Each cloud below is a set of points, in no order, taken from a shape made of curves that can fork, meet and close up, bent smoothly into 10 dimensions.
How many separate pieces and how many holes does the shape behind each cloud have?

tiz:
[[ -33   52  -53   47   31  -20  -26  -19   33  -34]
 [ -43   38  -41   27   28  -20  -23  -22   33  -37]
 [ -11   45  -40   48   25  -21  -18   16   17  -26]
 [   3  -52   50  -19  -95  -21   14   12    5   -9]
 [  -7  -62   53  -33  -98  -17   10   -4   16  -18]
 [  -3   49  -68   61   24  -10  -30   -5   23  -31]
 [ -14   46  -41   48   26  -21  -18   14   18  -25]
 [ -19   43  -48   46   25  -16  -21    1   23  -30]
 [  -3  -91   75  -63 -111  -14   16    3   14  -24]
 [ -24   50  -54   49   28  -19  -25  -13   30  -34]
 [ -19   46  -42   45   25  -22  -18   10   20  -29]
 [   1   42  -45   50   20  -15  -18   23   11  -22]
 [ -39   32  -38   22   24  -18  -21  -20   32  -36]
 [  -4  -56   49  -24  -96  -18   11    2   12  -14]
 [ -14   39  -47   41   21  -15  -21    3   20  -29]
 [  -2   59  -68   72   32  -14  -28    2   21  -28]
 [ -15   41  -54   47   21  -14  -25   -3   23  -30]
 [   3  -89   75  -55 -110  -18   18   11   10  -21]
 [   5   42  -46   52   17  -13  -16   23    8  -20]
 [   0  -52   49  -22  -95  -19   13    7    9  -10]
 [ -40   48  -45   38   32  -23  -22  -23   33  -36]
 [ -10   41  -57   49   21  -11  -24   -4   23  -31]
 [ -19   45  -41   46   26  -22  -21    8   21  -29]
 [ -25   50  -54   49   29  -17  -26  -12   28  -34]
 [  -6  -58   52  -28  -98  -16   10   -1   12  -15]
 [  15   50  -58   67   20  -10  -21   24    6  -18]
 [   0   61  -66   76   32  -15  -28    8   18  -25]
 [ -15   40  -47   43   21  -16  -22    1   21  -28]
 [  10  -60   66  -28 -100  -29   21   32   -5   -5]
 [ -16   43  -50   48   23  -14  -23    0   24  -31]
 [   7  -80   75  -44 -107  -26   22   23    2  -14]
 [  -1  -91   75  -62 -111  -15   15    4   14  -24]
 [ -42   34  -37   23   24  -19  -21  -21   31  -36]
 [  -4   46  -69   60   21  -11  -29   -7   23  -31]
 [  13   52  -61   69   24  -12  -23   22    8  -20]
 [  -2  -54   51  -24  -96  -18   12    2   11  -13]
 [  -1   43  -43   51   20  -18  -17   22   12  -24]
 [   8  -71   72  -36 -104  -29   23   29   -4  -10]
 [ -31   26  -37   18   17  -14  -20  -10   27  -34]
 [ -19   45  -44   45   26  -20  -21    5   23  -30]
 [  14   44  -53   59   15   -9  -18   24    4  -16]
 [   8  -76   73  -41 -106  -28   23   28   -2  -13]
 [ -19   47  -55   48   27  -17  -24   -7   27  -33]
 [ -34   51  -51   45   33  -21  -26  -20   34  -34]
 [   9  -67   72  -33 -102  -30   25   31   -5   -9]
 [   1  -91   76  -59 -110  -16   16    8   11  -22]
 [   8   58  -64   73   28  -13  -26   17   12  -22]
 [ -39   29  -37   19   22  -17  -21  -18   30  -36]
 [  -5   44  -65   53   21  -10  -28   -7   23  -30]
 [ -39   50  -47   42   33  -22  -24  -23   35  -36]
 [   6  -86   77  -53 -110  -21   18   15    6  -20]
 [   5   61  -65   75   33  -15  -26   11   16  -26]
 [ -29   51  -54   48   30  -18  -27  -16   30  -35]
 [ -22   29  -40   27   15  -14  -20   -1   21  -29]
 [  12   44  -51   56   15   -8  -16   27    4  -17]
 [ -10  -77   68  -51 -104  -15   14   -5   17  -22]
 [ -36   51  -50   44   32  -22  -25  -22   34  -36]
 [  -9  -64   57  -36 -100  -16   11   -5   17  -19]
 [ -36   27  -37   18   21  -16  -20  -16   29  -35]
 [ -43   41  -42   29   29  -22  -22  -23   33  -37]
 [  12   56  -62   71   25  -11  -24   20   11  -22]
 [  -7  -87   74  -60 -107  -14   15   -2   15  -25]
 [ -34   26  -36   17   18  -15  -20  -14   29  -35]
 [  10  -63   68  -30 -101  -31   24   31   -6   -7]
 [   0   61  -66   74   32  -15  -27    7   20  -28]
 [ -23   26  -38   23   16  -14  -18   -4   23  -32]
 [ -10  -73   66  -47 -102  -15   13   -4   16  -22]
 [  -7   43  -41   49   24  -20  -18   18   14  -25]
 [ -10  -69   61  -44 -101  -17   11   -4   16  -20]
 [   7  -53   56  -21  -96  -25   19   23   -2   -7]
 [  -8   43  -67   54   21   -8  -29   -6   24  -31]
 [ -28   26  -38   21   16  -14  -18   -6   24  -33]
 [  -7  -91   75  -63 -109  -13   15   -2   15  -26]
 [   8  -55   58  -23  -95  -26   18   25   -4   -6]
 [  -7   40  -62   51   20  -10  -26   -6   22  -30]
 [ -15   37  -47   40   20  -15  -20    3   20  -29]
 [   7   59  -63   74   30  -15  -26   16   15  -23]
 [   6  -83   74  -48 -108  -24   21   19    3  -17]
 [  -9  -85   73  -58 -106  -15   15   -4   15  -25]
 [   5  -53   53  -20  -95  -22   16   16    3   -7]
 [   9   41  -48   55   18  -12  -17   25    6  -19]
 [  -3   53  -68   68   27  -12  -29   -2   22  -29]
 [ -17   34  -44   34   18  -14  -19    3   20  -29]
 [ -10  -80   72  -55 -106  -15   14   -4   16  -25]
 [   9  -58   62  -25  -97  -28   21   29   -6   -5]
 [  -3   57  -67   69   29  -13  -28    0   22  -28]
 [ -43   47  -44   36   31  -22  -25  -23   35  -36]
 [ -12  -67   59  -40 -100  -16   11   -5   16  -20]
 [  15   47  -55   61   16   -8  -18   25    3  -16]
 [  17   48  -56   65   18   -9  -19   25    3  -18]
 [  -4   52  -69   65   26  -12  -29   -4   23  -30]
 [  -5  -91   76  -62 -108  -14   15    0   15  -26]
 [ -18   32  -41   33   16  -14  -19    3   19  -30]
 [ -18   46  -52   46   24  -17  -24   -4   25  -30]]
pieces
2
holes
3

gota:
[[ 55 -75 -28 -40  26  22  -5 -45  12 -31]
 [ 58 -77 -12 -23  13   5  -7 -20  16 -33]
 [ 11 -10  76  14 -17 -38 -27  67  -8  34]
 [ -4  -7  63  -3   6   0 -33  52  -5  57]
 [  6  -2  86  16 -21 -41 -25  75 -13  37]
 [ 50 -67   6 -13   1 -16  -5  -4   9 -30]
 [  6   1  88  15 -22 -42 -27  75 -16  40]
 [  8 -15  68   8  -7 -21 -28  60  -4  38]
 [ 12 -13  74  11 -15 -33 -27  66  -6  34]
 [ -7  -6  64  -4   6   0 -33  51  -7  60]
 [ 54 -75 -27 -40  28  21  -2 -47  11 -31]
 [ 52 -74 -27 -42  27  22  -3 -48  11 -30]
 [-23  19  93   3  -3 -17 -35  66 -22  76]
 [-21  11  81  -3   4  -6 -34  61 -16  75]
 [ -8  12  98  13 -19 -37 -30  79 -23  56]
 [ 44 -64 -12 -40  20   4   0 -47  -2 -31]
 [ 57 -77 -28 -37  26  20  -3 -41  14 -33]
 [ 57 -79 -23 -30  19  13  -4 -33  16 -33]
 [ 58 -78 -15 -24  14   7  -7 -22  16 -32]
 [-21  21 100   5 -10 -24 -34  72 -25  74]
 [-17   5  71  -4   7   2 -33  54 -10  67]
 [ 50 -72 -26 -43  26  19  -1 -49   8 -30]
 [ 39 -59   2 -30   8 -17   4 -36 -11 -32]
 [ 45 -61  10 -16  -1 -23   0 -12  -3 -32]
 [  1   4  92  16 -20 -42 -26  78 -17  45]
 [ 57 -77 -25 -36  24  19  -4 -40  15 -32]
 [-19   7  73  -4   6  -2 -35  56 -12  71]
 [ 57 -79 -17 -28  17  10  -6 -28  16 -33]
 [ 11 -13  74  11 -12 -32 -28  63  -6  34]
 [ 49 -69 -22 -42  26  14  -2 -51   4 -30]
 [ 39 -57   6 -28   6 -19   5 -32 -11 -32]
 [ 43 -62 -10 -37  18   1   2 -48  -5 -32]
 [ 39 -58   1 -31  10 -14   3 -37 -10 -33]
 [-21  11  78  -4   3  -5 -34  58 -15  73]
 [-23  19  95   3  -4 -19 -34  69 -23  76]
 [ -1   6  94  15 -20 -40 -28  77 -19  48]
 [ 57 -78 -25 -34  22  19  -4 -37  14 -32]
 [-13   1  68  -5   9   2 -34  54  -9  66]
 [  3   1  89  17 -22 -41 -25  76 -17  43]
 [ 55 -74  -2 -14   4  -9  -7  -6  13 -31]
 [ 10 -15  70  10 -11 -27 -27  62  -4  37]
 [ 55 -76 -28 -39  25  22  -4 -43  14 -32]
 [ 57 -76  -8 -18   8  -3  -7 -13  13 -33]
 [ 42 -61   9 -18  -1 -22   0 -15  -4 -31]
 [ 10  -5  83  15 -21 -41 -25  73 -12  35]
 [ 46 -67 -18 -43  23  10   1 -49   2 -31]
 [ 51 -69   3 -13   2 -16  -6  -4   9 -31]
 [  4 -13  64   2   0 -11 -30  56  -3  47]
 [  3 -13  62   1   2 -10 -30  55  -3  48]
 [ 40 -60  -4 -35  16  -6   4 -44  -8 -32]
 [ 40 -59  -4 -34  13  -9   4 -43  -9 -33]
 [-15  18 101  10 -14 -32 -32  77 -25  65]
 [ 53 -72   0 -14   2 -12  -6  -4  13 -31]
 [-22  16  84  -1   1 -11 -34  62 -19  75]
 [-23  20  97   4  -7 -22 -34  71 -25  75]
 [ -9  14 100  12 -16 -36 -29  78 -23  60]
 [  6 -14  65   5  -4 -17 -29  57  -4  43]
 [ -2 -10  62   0   4  -5 -33  53  -3  52]
 [ 57 -77  -9 -20  10   0  -6 -14  15 -32]
 [ 10  -8  79  15 -18 -39 -25  71 -10  34]
 [ 40 -57   7 -25   5 -21   2 -27  -8 -33]
 [ 40 -57   8 -23   3 -20   4 -24  -9 -33]
 [-19  20 101   8 -11 -29 -32  75 -26  71]
 [-12  -1  66  -5   9   2 -34  52  -9  63]
 [ 50 -66   7 -13   0 -18  -5  -4   7 -31]
 [-14  16 101  11 -16 -34 -31  77 -24  63]
 [ 45 -66 -15 -40  23   8   0 -50   0 -31]
 [ 47 -63   8 -14  -2 -21  -3  -7   3 -31]
 [ 40 -62  -7 -38  16  -4   2 -45  -6 -33]
 [ 57 -79 -23 -32  21  16  -5 -34  15 -32]
 [ 49 -71 -22 -42  27  18  -2 -49   6 -31]
 [-23  17  88   0   0 -12 -36  65 -21  74]
 [-20  21 100   6 -10 -27 -34  75 -25  72]
 [ 41 -59   7 -21   1 -21   1 -18  -7 -32]
 [-16  20 101  10 -14 -31 -32  77 -26  69]
 [ -3  10  96  15 -19 -38 -29  77 -20  52]
 [ 45 -62   8 -14  -2 -21  -2  -8   1 -30]
 [ 57 -74  -4 -17   8  -6  -8  -8  15 -30]]
pieces
2
holes
2

nek, 85 rows:
[[ 12  55  12  45  26  64  12  10  36  13]
 [-34  64  28  20  29  43   6  -6  53  20]
 [-49 -15  18   6 -61 -51  -3 -31 -31 -32]
 [-58  40  32   5  -4   0  -1 -20  29   4]
 [-57  45  33   6   2   7   0 -18  35   7]
 [-60  22  29   3 -24 -19  -2 -26  10  -8]
 [ 33  47   8  56  16  64  11  17  22   3]
 [-50  55  32  11  15  23   2 -14  46  15]
 [ 60  33  15  70 -16  42  -2  28  -6 -25]
 [ 60  32  16  71 -20  38  -3  28  -9 -28]
 [-15 -40   9  25 -87 -65  -8 -23 -69 -59]
 [ 13 -25  13  43 -81 -48 -12  -6 -64 -63]
 [ -4  60  17  37  31  61  11   4  45  17]
 [-51 -12  20   5 -57 -48  -3 -31 -27 -30]
 [ 58  26  19  69 -32  22  -9  26 -18 -38]
 [-23 -40   9  20 -86 -66  -7 -27 -66 -56]
 [-33 -35  11  14 -80 -65  -5 -30 -58 -49]
 [ 56  22  20  68 -38  15 -10  25 -23 -42]
 [-60  27  30   3 -19 -14  -1 -24  15  -5]
 [-46 -21  16   7 -66 -56  -4 -32 -39 -37]
 [-45 -24  15   8 -70 -58  -3 -32 -43 -40]
 [ -8 -38   9  29 -87 -63  -9 -19 -70 -62]
 [ 40  44   8  59  12  63  10  19  17  -1]
 [ 60  31  17  70 -23  34  -4  28 -11 -30]
 [-14  63  20  31  32  57   9   2  49  19]
 [-58   9  26   3 -38 -32  -2 -28  -4 -17]
 [-59  35  31   4 -10  -5  -1 -22  24   1]
 [-25  64  24  25  31  50   8  -3  52  21]
 [ 47  12  21  63 -51  -4 -13  19 -35 -50]
 [ 37  45   8  58  14  64  10  18  19   1]
 [ 37   1  19  58 -62 -19 -14  11 -46 -56]
 [ 19  52  10  48  24  65  12  12  32  10]
 [  7  57  14  42  28  63  12   8  40  15]
 [-38 -31  13  11 -76 -62  -4 -31 -51 -46]
 [-21  64  22  27  32  53   8  -1  51  20]
 [-19 -40   8  22 -87 -66  -7 -25 -68 -58]
 [ 57  25  20  69 -34  20  -9  26 -20 -39]
 [ 58  35  12  69  -9  48   2  27  -2 -20]
 [ 27 -11  16  51 -72 -33 -14   4 -55 -60]
 [ 41   5  20  60 -58 -13 -13  14 -41 -54]
 [ 60  29  18  70 -26  30  -6  28 -14 -33]
 [ 16 -22  14  45 -79 -44 -13  -4 -63 -62]
 [-42  62  30  15  24  36   4 -10  51  19]
 [ -3 -36  10  32 -87 -60 -10 -17 -70 -62]
 [-27 -39   9  18 -84 -67  -6 -28 -63 -54]
 [-53  52  32   8  10  17   1 -16  42  12]
 [ 52  39   9  65   1  57   6  24   7 -10]
 [  1 -33  10  35 -86 -57 -10 -14 -69 -62]
 [-48  58  31  12  18  26   3 -13  47  16]
 [ 34  -3  18  56 -65 -23 -14   9 -48 -57]
 [-55  -1  23   4 -47 -40  -3 -30 -15 -23]
 [-18  64  21  29  32  55   9   0  50  20]
 [-56  48  33   7   5  11   0 -17  38   9]
 [-59  33  31   4 -13  -8  -1 -23  21  -1]
 [ 19 -19  14  47 -77 -41 -13  -2 -60 -62]
 [ 31  -8  17  54 -69 -28 -14   6 -52 -59]
 [ 49  15  20  65 -49   1 -12  20 -32 -48]
 [-39  63  29  18  26  39   5  -8  52  20]
 [ 56  37  11  68  -4  52   4  26   2 -15]
 [ 28  48   9  54  19  65  12  15  26   6]
 [ 44   9  20  62 -55  -8 -13  17 -38 -52]
 [-53  -7  21   5 -54 -45  -3 -30 -22 -27]
 [ 15  54  11  47  25  64  12  11  35  11]
 [ 53  19  21  67 -42   9 -11  23 -27 -45]
 [ 54  38  10  67  -1  55   5  25   4 -13]
 [-57   5  25   3 -42 -35  -2 -29  -9 -19]
 [ 52  18  21  66 -45   6 -12  22 -28 -46]
 [ 60  34  14  70 -13  44   0  27  -5 -23]
 [  4 -32  11  37 -85 -56 -11 -13 -69 -63]
 [ 44  42   8  62   8  62   9  21  13  -4]
 [ 50  39   9  65   3  58   7  23   9  -9]
 [  3  58  15  40  30  62  11   7  41  16]
 [-30  64  26  22  30  47   6  -5  53  21]
 [ 60  29  18  70 -27  28  -6  27 -14 -34]
 [  9 -29  12  39 -83 -52 -11 -10 -67 -63]
 [ 58  36  12  69  -8  50   2  26   0 -18]
 [-31 -36  10  15 -82 -65  -5 -29 -59 -51]
 [-11 -39   9  27 -88 -64  -8 -21 -70 -60]
 [ 26  49   9  52  21  65  12  14  28   7]
 [ 46  41   8  63   7  60   9  21  12  -5]
 [-41 -29  13  10 -74 -61  -4 -31 -49 -44]
 [-46  59  31  13  21  30   3 -11  49  18]
 [ 24 -15  15  49 -74 -36 -13   2 -57 -61]
 [ -7  61  18  35  32  60  11   4  46  18]
 [-58  14  27   4 -32 -26  -2 -27   2 -13]]
pieces
1
holes
1

Nanev, 61 rows:
[[ 17  -4  26   1  11   5  58 -56  22 -10]
 [-26  43 -62   7  -1   3   6 -76 -81  -7]
 [-26  38 -59   1   6   2   4 -74 -79  -3]
 [  7 -30 -37  12 -35  47  84 -61   2  30]
 [-26   9 -34 -28  37   1  -3 -66 -50  26]
 [-24  47 -77  30 -32  15  28 -80 -83 -16]
 [-14 -42  24 -62  78  -2   7 -51  20  62]
 [  2 -24 -48  16 -40  47  81 -64  -8  30]
 [-21 -30   5 -56  71   0   1 -56  -2  61]
 [-10   7 -74  28 -48  37  61 -71 -48   9]
 [ -8 -40  31 -58  75  -5  11 -48  27  52]
 [ 19 -12  10   8  -5  19  72 -57  18  -3]
 [-18 -38  14 -61  76  -1   3 -53   9  64]
 [ 10 -31 -32  11 -32  45  85 -60   6  29]
 [ 15 -28 -16   9 -24  38  84 -58  12  19]
 [ 12  -5  37 -12  30  -4  44 -54  27  -5]
 [ 15  -4  31  -3  19   0  52 -55  24  -9]
 [ -5  -8 -64  22 -46  42  71 -68 -31  20]
 [ 18  -4  23   3   7   8  61 -56  21  -9]
 [-26  18 -42 -19  28   1  -2 -68 -60  17]
 [-27  49 -69  19 -14   7  14 -80 -86 -13]
 [ 19 -19   0   8 -14  28  78 -58  16   6]
 [-24 -16 -10 -47  60   1  -2 -60 -20  50]
 [-24 -20  -5 -50  63   1  -1 -59 -15  54]
 [-27  47 -66  14  -9   5  10 -78 -84 -11]
 [-22  43 -79  32 -36  17  33 -80 -81 -13]
 [  1 -27  40 -43  62  -8  21 -49  32  29]
 [ 14  -4  33  -7  24  -2  48 -54  25  -8]
 [-16  26 -80  32 -45  28  48 -76 -68  -5]
 [-20 -35  11 -59  74   0   2 -54   5  63]
 [ -2 -32  37 -49  67  -7  18 -49  31  37]
 [-18  32 -80  33 -43  24  42 -78 -73  -8]
 [ 12 -31 -27  10 -30  44  85 -59   8  27]
 [  9 -11  40 -22  42  -8  35 -52  29   6]
 [  2 -24  40 -39  58  -8  24 -50  31  25]
 [ 12  -7  38 -15  34  -6  40 -53  28  -2]
 [ 17 -24  -8   8 -18  33  81 -58  15  12]
 [-14  19 -79  31 -47  31  53 -74 -62  -1]
 [-25  -1 -24 -36  47   0  -2 -64 -38  36]
 [-26  30 -52  -8  15   1   0 -71 -71   5]
 [  4 -20  41 -33  53  -8  27 -51  31  18]
 [-11 -41  28 -61  77  -4   8 -49  24  58]
 [ -2 -16 -57  20 -44  45  76 -66 -21  25]
 [ 16 -26 -11   9 -21  35  82 -58  14  15]
 [  1 -21 -52  17 -42  46  79 -65 -13  29]
 [ -5 -38  34 -55  72  -6  13 -49  28  47]
 [ -8  -1 -69  26 -47  39  66 -70 -40  15]
 [ 14 -30 -21  10 -27  41  85 -59  11  23]
 [  5 -28 -42  14 -37  47  83 -62  -3  31]
 [-25  49 -76  28 -27  12  24 -81 -84 -16]
 [ -4 -36  36 -53  71  -6  15 -49  29  44]
 [ 19  -9  15   6  -1  15  68 -57  19  -5]
 [ 19 -17   4   8 -11  24  76 -57  17   2]
 [-16 -40  19 -62  77  -1   5 -52  14  64]
 [-25  -9 -17 -42  53   0  -2 -62 -29  43]
 [-20  38 -81  33 -40  21  38 -79 -77 -12]
 [-11  10 -76  29 -48  35  59 -73 -53   5]
 [-26  26 -48 -13  20   1   0 -71 -67   9]
 [  7 -15  41 -28  48  -8  30 -51  30  11]
 [-26  50 -72  24 -21   9  19 -81 -85 -15]
 [ 18  -6  19   5   3  11  65 -57  20  -8]]
pieces
1
holes
1
